One turning vector, and how many ticks it has turned:
The counts run from 0 to 264.
[-14   7  41  20  -4  -4  27   7 -22   4  29  13  12  -7 -13 -17  38 -29
  13  -1 -22  17 -21   2 -15 -19 -12   7 -11   3   0  -5  -8  25 -16  -2
  30  17 -46 -19  27 -17  -6  -5  -4  -2   2  -8  15  -2  20  -3   5 -16
 -10  -1  -9 -16] | 48
[  2   7  31  -3 -30  32   4 -14 -28  16  22 -13  -6 -18  13 -11  26 -40
 -13 -22 -27  13  -9 -12  -3  -8  -5  31   5  13 -20   3  -8  20  17   6
   8 -17 -16  -3   9   3   0 -25  -8 -12   3   2   9 -11  -3 -59  -5 -16
   5  25 -14  -2] | 99
[ -5  43  27  -7  -2   3  12 -10 -46   0  10 -12  13 -16 -12   2  33   7
  12  10 -17  15  -2  -6  -1 -17  -5  -9 -10   5  -5 -23   5  23   2  34
  10  17 -25   5  -9 -32  22   7  14  -5 -21  16  -3   4  33 -18  20   2
  21  19  18   4] | 159
[-13  22  31   1  -4  23  21   7 -31  -5  13 -14   3 -30 -38   1  25  -9
   5   9 -16   3 -11 -17 -19 -21 -11  -5 -10  10 -15 -12  12  23   7  41
   4  22 -31   3   2 -28  36   7  15  -3 -19  -4   8   9  28 -17  13  -4
   9  26   7   7] | 155
[ -7  48  29  -6 -13  -4  -2 -16 -51   4  -3 -21  -6 -15   2 -10  32 -10
   4  -2 -19  19 -13  -7   5 -26  -4  10   2  -3  13 -24 -10  38  -3  26
   7  19 -30   7 -13  -6  24  -6  23   0 -12  27   4   1  10 -15   3  11
  20   9  15 -20] | 29
[  2  26  39  -9   0  19   5 -17 -26  -4  21  -1  35 -10 -24 -28  14 -13
  -5  -8  -9  17  10  12 -30 -11   9  -2 -21 -13 -11 -28   2  30  -7   1
 -12  15 -29 -24  25 -11  11  -4   5  -1  -8  27  -9  12  30 -18  42  -5
 -10  -4  -6   4] | 57
[ -5  -9  33   2   5 -12  19   6 -35 -38 -11  -9  -6 -29 -12 -22   1 -24
  -8  -4 -31  18  -1 -11 -16  10 -16  35 -22  35 -10 -10 -15  14   0  30
  -7  10 -16  22  28  -4  -1  11   8  -5   0  -5  -7 -19   5 -22  22 -12
   4   0   6  -7] | 74
[  2  10  41  -2 -16  37  19  -6   3   6  20 -28   2 -10 -14 -13  18  14
  -1 -15  -7  -8   8 -14  -8 -24   7   1  11  -6 -12  -4   8   9   5  50
 -41  29 -13   6   6 -10  -4  19 -32  -9  -1  10   9   3  25 -27  28 -10
  17  10  24  -2] | 14
[ 17 -10  35  -2 -21  19  29  -1 -12 -11  -9  -2  -3 -13  -7 -37  -1   2
   8  11 -25  -7   0 -21   8 -27  -3  -7 -15  13 -13  -3 -14 -14   8  21
 -35  16 -18  10  20   3 -33   6 -10  -3  -7  24  -9   0  34 -29  22 -19
  10  11  15 -34] | 219
[-11  -9  31  31 -10 -12  23   3 -19 -31  20 -17  -1  -3  -8   0  30 -38
  15  -6 -21   2 -10   0   1 -21   2  20 -20  -1  15   8 -15  16 -16   1
   7  18 -25  11  52   0 -27   1 -18   5   6   9  11 -14  13 -17  -1  -6
 -17  -1   1 -30] | 43
[-10  13  26   6 -10  -9  20   4 -41 -38   5 -29  -4 -13  14  16  22 -27
   8 -15 -14  -9  -4 -18  15 -27  10  11 -19  -5  14 -13 -11  27  -8  20
   2  14 -19  19  43  -5 -18  -2 -10  11  14   2 -11 -21  17 -23  14  -4
  13  10  22 -23] | 172
[ -4  19  39  20  -1  12  13 -11 -29 -10  13 -19   1 -16 -23   3  28 -16
   8   5 -16  18 -19  -9  -3  -3 -26   9 -10  22  -5  -1  -4  24   2  37
  15  13 -25   8  -5 -35  18   5   4 -14 -23  -7  15   3  28 -20 -14 -14
   0  33  -9   6] | 154
[ -4  34  31   0  -6  30  -2 -12 -16  18   6  -3 -12  -6  -5   0  29 -19
 -16  -7   3   5  -3  -1 -21 -39 -17  17  -4  -5   0 -14 -16  21  11  -7
 -19   0 -40  19   5  21   6  -5  23 -15   2  13   0  23  34 -38  20  -6
  39  -4  10 -35] | 108
[  3  10  43 -14  -9  -4  22  12 -26 -16 -15  -3 -10 -29   9 -21  17 -18
 -21  -6 -22  18  -9 -23 -12   2 -18  26  -9  33 -10 -19  -9  15   7  36
 -16  19 -31  -6  23  -2   4  16  11 -11   3 -12 -21  -7   7 -17  22 -11
  28 -10   7 -19] | 73
[ 10  11  21  15   1  27   6 -15 -35 -21  40 -19   6 -11  -8 -13  23  10
   4  -6 -16   4 -27  18  -5   6 -31  16   6   9   3  -3 -18  21   3   1
  14 -14 -35 -12  24  13 -22  22   5 -34  18   3  13 -19   0 -35   1 -23
  -6  27  -1 -21] | 126
[ -6  27  36  -2   1  26  28  11 -14  -1  11 -16  10 -21 -24   7  15  -7
  -4   3  -9  -4 -18 -24 -22 -18 -12  -9  -3   3 -10  -5   4  11   3  40
 -13  23 -38   0   3 -10  15  22  -7  -4 -10 -22  25   5  32 -21  20 -13
  11  34   6   5] | 151
[-13   9  38  10 -30  20   5  22 -27   1  14   6  -1 -12   0  -7  26 -22
  14  -7 -12  11 -15 -19 -13 -33   2  24   5   4 -27 -18 -23  43 -22   1
  -5  37 -42   2  18  -9   5  -5   9   7  14   0  -6  -7   8  -9   9  -4
  28 -13   5 -15] | 179
[-16   4  28   5  15  24   7  -5 -34  -6  10 -22 -10  -7   9   1  18 -43
 -16  -8   7  17  10   0 -22 -15   1  30 -19   1  -5 -24  -2  27   8  -4
  -8  -4 -20  35  26   5   1 -12  17  -1   9   5 -18  15  20 -43   9   8
  24  17   4 -22] | 105
[  8  17  32  -6 -23  14   3  -9  -6   4 -12 -12  -8 -27 -11   1  20 -23
  -7  -8  -4 -10  23  -3  -2 -20  -9  23  -7  -3  -4 -11  -8  21  11  19
 -18  12 -24  23  13   7   2 -25  10 -17   6  25 -27  15  30 -46  22   4
  29   4  18 -23] | 242
[ -7  27  26   4 -15  37   4 -23 -29  18  11  -7   1   4  15  -6  31 -32
  -8 -14 -10  16 -21  -5 -15 -14 -10  26  -3  12 -13   3 -18  26  14  -5
   8 -21 -28   4  -1  22   8 -15   2 -14   1 -12  13   6  10 -52  -5 -13
   4  13  -6  -7] | 103
[  3   9  50 -16 -33  -3  21  -3 -26   0 -19  13  -1 -26   0 -24  17 -16
 -23 -16 -35   3 -19 -24 -14   1 -35  19   1  27  -7   5 -23  12  13  33
   0   8 -42 -16   1   2   7   3   4 -17  -1 -11  10 -12   9 -21  22 -23
  11 -14  -3  -1] | 72
[  4  -7  38  13 -42  -2  11 -29 -23 -25 -21   7   7 -14 -17 -12   2 -21
  -8 -28 -28  -4  -9 -14   4   0 -23  16 -21  18  19   8  -9  18  13  30
   3 -10 -17 -14  25  11   2   3  -9 -14  -3   4   7  -4  12 -24  24 -36
 -13  -9  -8  -2] | 67
[  5  10  14  25   7   9  10 -44  -5  -9  19 -11  -5  -8 -19 -10  45 -16
  14  11 -10   4   9  29  -4 -16 -26  16  -7   8   9  21 -13   8  17   8
   5  -8 -19  24  26  16 -20  -4   8 -18  -1  16   8  -8  31 -43  18 -12
   9   0  10 -30] | 114
[ -9  24  29 -33  -6  18  23   7 -30  -6  18   6  11  -3   2 -20  36   8
   5   5 -38   6 -13 -15  -1 -14 -18  -2 -38   7 -14  -7 -13   9   8   7
 -10  -5 -18   1 -11  -9 -11  -2  -2 -15 -41  12   0   5  42 -22  20   3
   1   7   3  -8] | 84
[ -4  15  23  11 -18   9   3 -20 -47 -21   4 -13  -2  -7 -11   5  14 -21
  26   2 -25   8   1  -4  20 -18  16  24 -13   3  -5 -21   2  34  -3  26
   6   8  -7  31  11  15  13   5  21   1   5  34  15 -11  13 -41  19   6
 -14   0  19   6] | 31
[  0   6  33  14  -7  19  16 -25 -25 -34  -7  -6  -2 -29 -21 -27  -5 -27
  -6 -34  -9   6  -7   8  -6  -3  -8  10 -13  18   4  -7 -11  17   9  25
   0   6 -19 -24  41  16  -3  10   6   8   0  11  21 -19  -6 -38  34 -21
 -16  -5  16  -5] | 200
[  3   3  38   3 -26   8  10 -35 -28 -15  -2   2   4 -25 -13 -29   8 -16
  -6 -38 -23  10 -25   5  -5   0 -29  15   7  20  -3   1 -25  18  12  25
   3  -6 -36 -35  19  12  -2   9   8  -2  -1   6  25 -24  -7 -29  18 -28
  -9  -8  -1  -3] | 201
[ -3  16  29  -7 -24  27  16   4  -6  12  12  -2  -9  -9   2  -6  52  10
  -6  10 -10 -12  18  16 -14 -20 -11  -6   1  -1  10   1  -5   6  13  19
  -3   4 -27   3  38   6   3  16   5  -4   7  15 -13  -2  22 -52  39 -20
  10 -21  27 -36] | 116
[-11  22  15 -16  10  29  25  19 -33  -3  23  -1  -8  -2   2  -5  38   3
  13  -2   2  -1 -10   3 -25 -21  -6  -1 -12  16  11 -26  -4  34  -6   2
   2  23 -28   7  12  13 -13  18  17 -22   7 -11   7   5  10 -35  28  -4
  -7   1  28 -17] | 258
[  2  22  24  -8  -6  20  28   7  -8   4  24 -14  -1 -18  -5 -16  45   8
  -9  -9 -12 -16  14  18 -30 -15  -5  -8  11   2   5   5  -1   2  13  14
  -6   7 -28 -14  39   7  -8  21  -4 -10  15   1   2 -28  12 -40  44 -15
  -4  -5  29 -27] | 120
[ -1  23  39  11   4  14   9 -16 -17 -16  30 -38  -3 -20 -23   7  24 -16
   9 -17  -9   3 -24  -1  11 -16 -16  21   4   9   0   4   1  15  20  38
  -2  11 -19   4   4 -17 -11  10 -20 -15  -7   7  33  -6   0 -34  -8  -5
   6  39  -5   6] | 20
[  7   7  39  21 -13  16   4 -24 -17  -6  -3 -24   8  -9  -5 -20  11  -3
 -17   3 -21  -1  26 -20   3  -3  -2  -3   0   4  13 -17   5  19 -13  34
 -26  23 -24   1  14  12  -9   1 -19  -8  19   5 -14  12  39 -10  33   5
  35  15  20 -27] | 140
[  0  -1  26 -13 -22  43  31   5 -27 -12  12  -7  -2 -26   5 -15   1 -27
  -5  -9 -14 -17  34 -13  13 -24  17  -7 -26  13 -12  -6   8   6  18  15
 -13  28 -12   0  23  -6 -15 -21 -14   1 -11   6 -13 -19  18 -53  24 -11
  -5  15  15 -18] | 93
[ 12   7  47  -3 -44   1   8 -12 -10 -12 -12  -1  -3 -28 -25 -10  13 -18
 -20 -23 -32 -11 -15 -12  -2   2 -33  14  -5  19   4   2 -21  11  16  24
  -4  -1 -35 -27  11  -3   8  -2  -6 -22   1   6  -5  -2  10 -21  16 -24
   4 -10 -15 -14] | 68
[ -6   2  15  22  -2  33  11  11 -55 -23  29 -12  -3  -6  -7 -19   3   3
   8  -6  -2  -2  -2  -3  -7   6 -18   1 -19  17  22 -38  -7  31  -9   0
  20  -1 -22   1  27  24   3  24  12 -24  22 -13   0   2   3 -31  28 -13
 -23  23  16 -22] | 129
[  1   6  34   3  -5  28   3 -33 -22 -20   8   2  31   3 -17 -31 -12   1
   9 -12   3  10  -5   0 -20 -10   9  -1 -26   0  -6 -25  -4  30  -1   3
 -20  16 -22 -18  38  15  -6   6  11  -7   8  34  -5  10  24 -25  41 -16
 -13   2   7   8] | 58
[-11  15  42  -5 -12   0   4 -28 -24 -18   3  -6  25  -3 -12 -32  13  -7
 -23 -27 -15   4  13 -11 -16  -2  -2  -4 -28  -9  17 -34   0  23   4   8
 -10   7 -15 -21  34 -20  12   0   2 -14  -8  36 -27  17  31  -9  36  -2
  -1   5   1  -7] | 61
[  7  17  35   6 -25   7  13  22 -21 -11  16 -15   1 -25  -4  15  14 -20
  -2  -9 -19  -5 -21 -23  -1 -35   7  26   6   0 -14  -9 -19  28 -16   4
 -17  25 -45   0  28   1 -10 -10   3   8  13  -3  -4 -18   4 -15   9   2
  20   6   8 -24] | 175
[  9  11  41   6 -45  11  14  13 -27  -8  22  -2   4 -21 -11  19  38 -23
   8 -13 -30 -21 -29 -21   7 -33  -2  23   5 -11   1   8 -19  27  -3   3
  -2  11 -36   2  11   3   3 -10  -5  -1   9 -11  14 -30   4 -12  -3  -9
  -7  -3  -5 -10] | 174
[  0  12  16 -14   2   9  13 -29 -31 -20  20  -5  17  10  -8 -30  25   7
  16   9 -40  20 -15  -3   1  -2 -22  20 -42  16 -20   8 -28   4  12   8
  -9  -6 -10  15  -9  -3 -30  -2  -2 -18 -38  19  16  -1  41 -26  -2   8
  -4  22  -5  -6] | 83
[ -6   0  23 -28 -15  32  22   5 -34 -11   9   0   0  -8  19 -25  12  18
   5   4 -23   3  -3 -23   4 -22  -1  -8 -31  19 -10 -20 -15  11  10   7
 -29  13  -3  16   8  -2 -18   6  -2 -14 -27  23 -11  25  42 -34  28 -10
   7   2  17 -20] | 85
[  1   1  36 -14 -31  23  30  11 -12  -6   4  11   2 -21 -23 -35  24  -6
  -1  12 -33 -14   0 -20   1 -21 -10  -7 -20  -7 -15   3 -13 -13   5  17
 -19   7 -28   6   1   2 -13  -2 -11  -9 -22  20   2   4  47 -20  22  -7
  -4   0   7 -25] | 218
[ 14  14  21  13 -29   2  13 -41 -43 -14  10 -18  14   6  14  15  20  13
  26  -6 -34   2 -14 -19  30 -21  16   5 -13  -2   0  -3 -11  26   4  33
   0   7  -6  20  19   1  -1   7  -7   0   0  26   3 -10  18 -39  21 -18
  -6   9  23  12] | 165
[ -9  14  37   2  -9  28   9   3 -23   4   6  14  13   5   7 -20  27  -6
  15  -3  -2  23  -5 -10 -23 -36   2  15   0  -4 -25 -23 -26  46 -28  -1
 -21  31 -28  -2  24   5  -4  -2   9  10  -6  -1   4  10  22 -14  24 -16
  19 -18  16 -11] | 183
[ -6  15  40   9  -6  12  -3 -29 -27  -1  27  -2  31 -13 -31 -29  29 -17
   8  -6 -20  26   3  12 -15  -5 -12  16 -12 -10 -18 -22  -1  32 -11   2
   4  10 -26 -29  16 -22   8  -5   2 -19  -8  37  -7   6  16  -1  -1  -8
  -4  10 -25  -6] | 56
[ -1   9  31  -3 -27  23  10 -29 -24  -3  19 -10  -2 -10  12 -19  26 -20
  10 -10 -28   1  -1  -1  30 -15 -12   3 -24  23  -7  12  -8   5  24  16
   4   5 -11  -9   2 -17 -32 -37 -14 -15 -19  19  -4 -11  22 -35  -6 -23
  11  22  -4 -34] | 91
[-19 -10  40  28  -1   9  -7 -26 -21  -3  28  -1  20  13 -13 -17  41  -7
  25 -10 -18  43  -1  11 -12 -12 -14  32 -24   4 -15  -8 -15  40 -16  -3
   7  13  -6   6  24 -14 -15  -6   1  -2 -11  17   6   4  23 -10  -4 -13
   2  -7  -6 -10] | 185
[ -2  29  23   5   3  -8  11 -22 -40 -13   0 -26   8  -5   2 -13  32 -12
   2   0 -24   4  10   4   9 -24  22  13  -4  -7   7 -26  -7  25 -19  17
 -12  17 -19  21  14   7  -4   1   9   9   1  36  -4  -6  22 -21  32  20
  18  -6  31 -17] | 34
